array([[ 52, 243,  87,  67, 129,  40],
       [238, 116,  34, 116, 105, 143],
       [ 52, 161, 138, 132, 102,  77]]) >> 129

array([[5, 4, 5, 3, 7, 5, 5],
       [2, 2, 3, 4, 3, 2, 1]]) >> 5

array([8657, 1332, 2266, 8274, 5346]) >> 8274

array([-573,  567, -834, -466]) >> -834

array([[131, 494, 691, 980],
       [383, 197, 769, 351]]) >> 691

array([ 575, -800, -958,  603,  493]) >> 603

array([[-20,   6, -27,   2, -22,  11, -30],
       [ 34, -23,  46,  48, -34,  36,   1]]) >> 11

array([[39, 47, 50, 30, 38],
       [48, 55, 75,  9, 13],
       [43, 31, 49, 47, 20]]) >> 30

array([199, 147,  50, 235,  83]) >> 235
---
[[-0.78 -1.37 -2.17 -0.94 -0.27  1.19  0.66]
 [ 0.10 -1.37 -2.17 -0.94 -0.54  0.58  0.66]
 [-0.78  0.08 -2.17 -0.44  0.51  1.50  0.66]] result: 0.66

[[ 0.17  0.10 -0.02 -0.17  0.02  0.20]
 [ 0.13 -0.22 -0.05  0.02  0.05 -0.01]
 [ 0.06 -0.05  0.09  0.11 -0.17 -0.04]] result: -0.04

[[ -93.3  124.9   10.3  161.1  114.0]
 [-139.6   91.8 -124.6  145.9 -143.2]
 [-110.6  -77.4   -9.6  116.3   18.8]] result: 18.8

[[ -0.88   0.74   0.86  -2.27  -8.84]
 [ -8.64 -22.83   0.86  22.95  -8.84]
 [ -8.64 -14.43  -8.16  -8.99  14.58]] result: 14.58

[[ 0.102  0.057 -0.033  0.038  0.083  0.085]
 [-0.035  0.109 -0.031  0.033  0.072  0.043]
 [ 0.077  0.114  0.013 -0.109 -0.148  0.142]] result: 0.142

[[-0.3 -0.5  1.8 -0.6  1.2 -1.1]
 [-1.2 -2.2  0.5  1.2  0.7 -0.3]
 [-1.0 -1.0  1.3 -0.5  0.8 -1.1]] result: -1.1

[[ 1.324  0.993 -1.434  0.595 -0.753  1.095]
 [-0.486  1.632 -0.559  1.592 -1.615  1.503]
 [-0.756 -0.601  1.398 -0.245  0.901 -0.473]] result: -0.473

[[ 11.3  -7.6   0.9  16.1]
 [-17.2   3.9 -16.7   7.7]
 [ 10.4  -4.1  -1.4  12.9]] result: 12.9

[[-0.2 -0.6  2.3 -0.8  0.1]
 [-1.3 -0.1  0.8  1.5 -1.9]
 [ 2.3 -0.1 -1.1  1.2 -0.1]] result: -0.1

[[  26.0   11.0 -171.4  -37.3  -11.1  -73.7]
 [-170.4   18.2 -134.9  -57.6  -71.3  -22.7]
 [ 169.4  145.6  102.7 -129.4    0.6  -35.0]] result: -35.0
---
array([6908, 8926, 3093, 9759]) --> 6908, 9759

array([1, 2, 7, 3, 2]) --> 1, 2

array([[7, 7, 7, 3, 6],
       [7, 8, 5, 0, 5],
       [7, 6, 7, 8, 6]]) --> 7, 6

array([[9, 7, 5, 6, 3, 2],
       [3, 8, 8, 7, 7, 7]]) --> 9, 7

array([33, 63, 45, 40, 24, 87]) --> 33, 87

array([[-410,  161, -537, -180],
       [  47,  -93,  878,   76],
       [-620,  134, -810, -322]]) --> -410, -322
---
[  3   0  26   6  -3 -11  -9] ==> 3, -9

[ 11  27 -15  -4] ==> 11, -4

[ 31 -11  -9  -8 -14  -4] ==> 31, -4

[-18  11 -35 -14 -12] ==> -18, -12

[  7 -26  15  29  -1   2] ==> 7, 2

[[-1 31 31 33 36]
 [-1 30 30 33 36]] ==> -1, 36

[[ 2  0  0  0  2  2]
 [-1  0 -1  0 -3 29]] ==> 2, 29

[ 26 -34 -32   4 -12  14] ==> 26, 14

[[ 13  -6  -3   4  -7]
 [  1 -25 -12  23  16]
 [  5  14   6 -13  -4]] ==> 13, -4

[-27 -14  13  12  -2] ==> -27, -2
---
[[ 14  18   1  -2   3   6 -22   0 -16  -7  -3  -1   2 -11 -16  -3]
 [ -1  -2   2  -5   7   6  -2   9   3  -1 -11  -6 -10 -10   8   1]
 [-11  -8 -12  -7 -12 -12   5 -11 -10   8   3  -8  -1   2  -7 -12]
 [  1  -1  -1   2   0   0  -2  -1   0  -3   0   1  -1  -1  -1   2]
 [  5   5  13   2  12  11  -7  10  11 -12  -9   4   0  -3   5   8]
 [ -7  -6 -11  -2 -11 -11   7 -10  -8  10   8  -4   2   4  -5  -8]
 [ -9  -4  -9  -7 -12 -12   0 -12 -10   4   3  -6   3   4 -11 -12]
 [ -1  -1  -1  -2   0   0  -3   0  -1  -2  -3  -2  -2  -3  -1  -1]
 [-17 -26 -14  -3 -11 -13  17  -5   4   7  -2  -7 -15  -2  11  -2]] -> 1

[[-16  -6 -17   1  -2   9  11   8  18]
 [  9  13 -14 -15   2 -10  -6   3 -27]
 [ -5  -1  -7  -1   2  -1  -3   9   6]
 [ -2  -1   0  -2   2   4   8   2   0]
 [-12   1  -6   9 -18  19 -12   2   5]
 [-12  -2  -7   9 -16  17 -10   0   5]] -> -27

[[ -7 -20  -3  -1  17  -1   9  -4  -6]
 [  0   0   0   0   0   0   0   0   0]
 [  6 -14   2  -6  -2  -2  18   5   2]
 [  2   3  -1  -3  -4  -9  -1  -1   4]
 [ -7  33  -8  15 -12  12 -19 -11  11]
 [  3  26   3   7 -13  14 -19  -1   1]
 [ -4  -6  -7   1  10 -13  -5 -10  -1]
 [  9  -1   6  -5  -9  -1   2  14   1]] -> 0

[[  4   5   6 -18  21  12   6   2 -24  11]
 [  1 -16  -3   6   3   6  -2  -3  -2   0]
 [ -9  -6  21 -12   4  -6   7   5  -1  13]
 [-20   0  -7  18   5  -6  -2  -3  12   1]
 [  9  -3  12 -14  21 -23   0  11   0  11]
 [ 19  10 -11   0 -25  23  -2 -14  -3  -3]
 [  8  -1   3  13 -19 -12  -5  12   7 -10]
 [ 21   9   4 -14  -3  12   3   1  -9 -13]
 [ -6   0   3   4  -8   1  -8  -4   9  16]
 [ 15  -3   7 -12 -23   8  -6 -20   8  31]] -> 0

[[ 13 -10   4  -6   0  16]
 [ 10  -8   4  -4   1  15]
 [ 31 -22   7 -16  -5  19]
 [ 22 -17   6 -11  -2  19]
 [  7  -6   3  -3   1  15]
 [ 17 -13   5  -9  -1  18]
 [ 28 -20   7 -14  -4  20]
 [ 29 -20   5 -16  -8   8]
 [ 32 -22   7 -17  -6  15]
 [  3  -4   3  -1   3  14]
 [  2  -3   2   0   3  14]
 [  5  -5   3  -2   2  14]] -> 15
---
-0.08  -0.10  -0.09   0.10 → -0.10
-0.9   0.9  -0.9   0.3 → 0.9
-11.816    8.230    4.936    9.275 → 8.230
 1.746   0.793   1.361  -1.596 → 0.793
-11.2   -3.1   17.8    0.2 → -3.1
-147.394     3.252   -82.261   169.488 → 3.252
---
-29   -2    0    1 Answer: -2
  5   -2    7    3   11  -23   30 Answer: 11
  2    8   10  -32 Answer: 8
32  33  22   7 Answer: 33
 28   13  -24   -9   -5 Answer: -24
-15    6   22   27 Answer: 6
---
[[-0.40, -1.10, -1.89, 0.84, 1.88, -1.58, -2.10],
 [1.56, 0.79, 0.67, -0.50, -0.14, 0.47, -0.88]] ==> 0.47

[[0.7, 2.3, 1.6, 0.9, -0.9],
 [1.1, -0.6, 1.5, 0.6, 1.9],
 [1.0, -1.5, 0.2, 1.1, 2.0]] ==> 1.1

[-5.6, -0.5, -11.5, -1.2, 11.7, 18.6, -8.9] ==> 18.6

[[0.8, 1.0, 1.4, 2.3, 0.8, 1.5],
 [1.2, 1.8, -1.3, 0.9, 1.1, 1.3],
 [-0.2, 1.3, 1.7, -1.3, 0.9, 0.9]] ==> 0.9

[[4.69, -5.57, -17.94, 16.04, -15.85],
 [9.95, 0.08, 10.33, -18.03, 19.66],
 [-1.67, -19.39, -14.78, -18.33, -3.63]] ==> -18.33

[[0.099, 0.096, 0.152, -0.059, 0.158, 0.087],
 [0.106, -0.106, 0.183, -0.091, 0.182, 0.042],
 [-0.015, -0.009, -0.089, 0.231, 0.044, -0.136]] ==> 0.044

[[-1.957, -1.569, -0.533, 1.427, -0.518, -0.688],
 [-1.957, -0.180, 0.018, 0.948, -0.145, -0.187]] ==> -0.145

[[-0.09, 0.23, -0.01, 0.12, 0.20],
 [0.06, 0.03, 0.14, 0.22, 0.11],
 [-0.08, 0.04, 0.03, -0.20, -0.01]] ==> -0.20

[[-1.5, 6.6, 11.4, 10.2],
 [-11.3, -0.7, 17.5, 12.0],
 [0.7, -12.6, 5.6, 21.2]] ==> 5.6

[[19.025, 6.031, -7.487, -11.336, -2.078, 15.868],
 [12.282, -15.030, -12.035, 1.865, 9.397, -3.364],
 [9.766, -21.978, -17.032, 0.757, 10.203, -1.837]] ==> 10.203
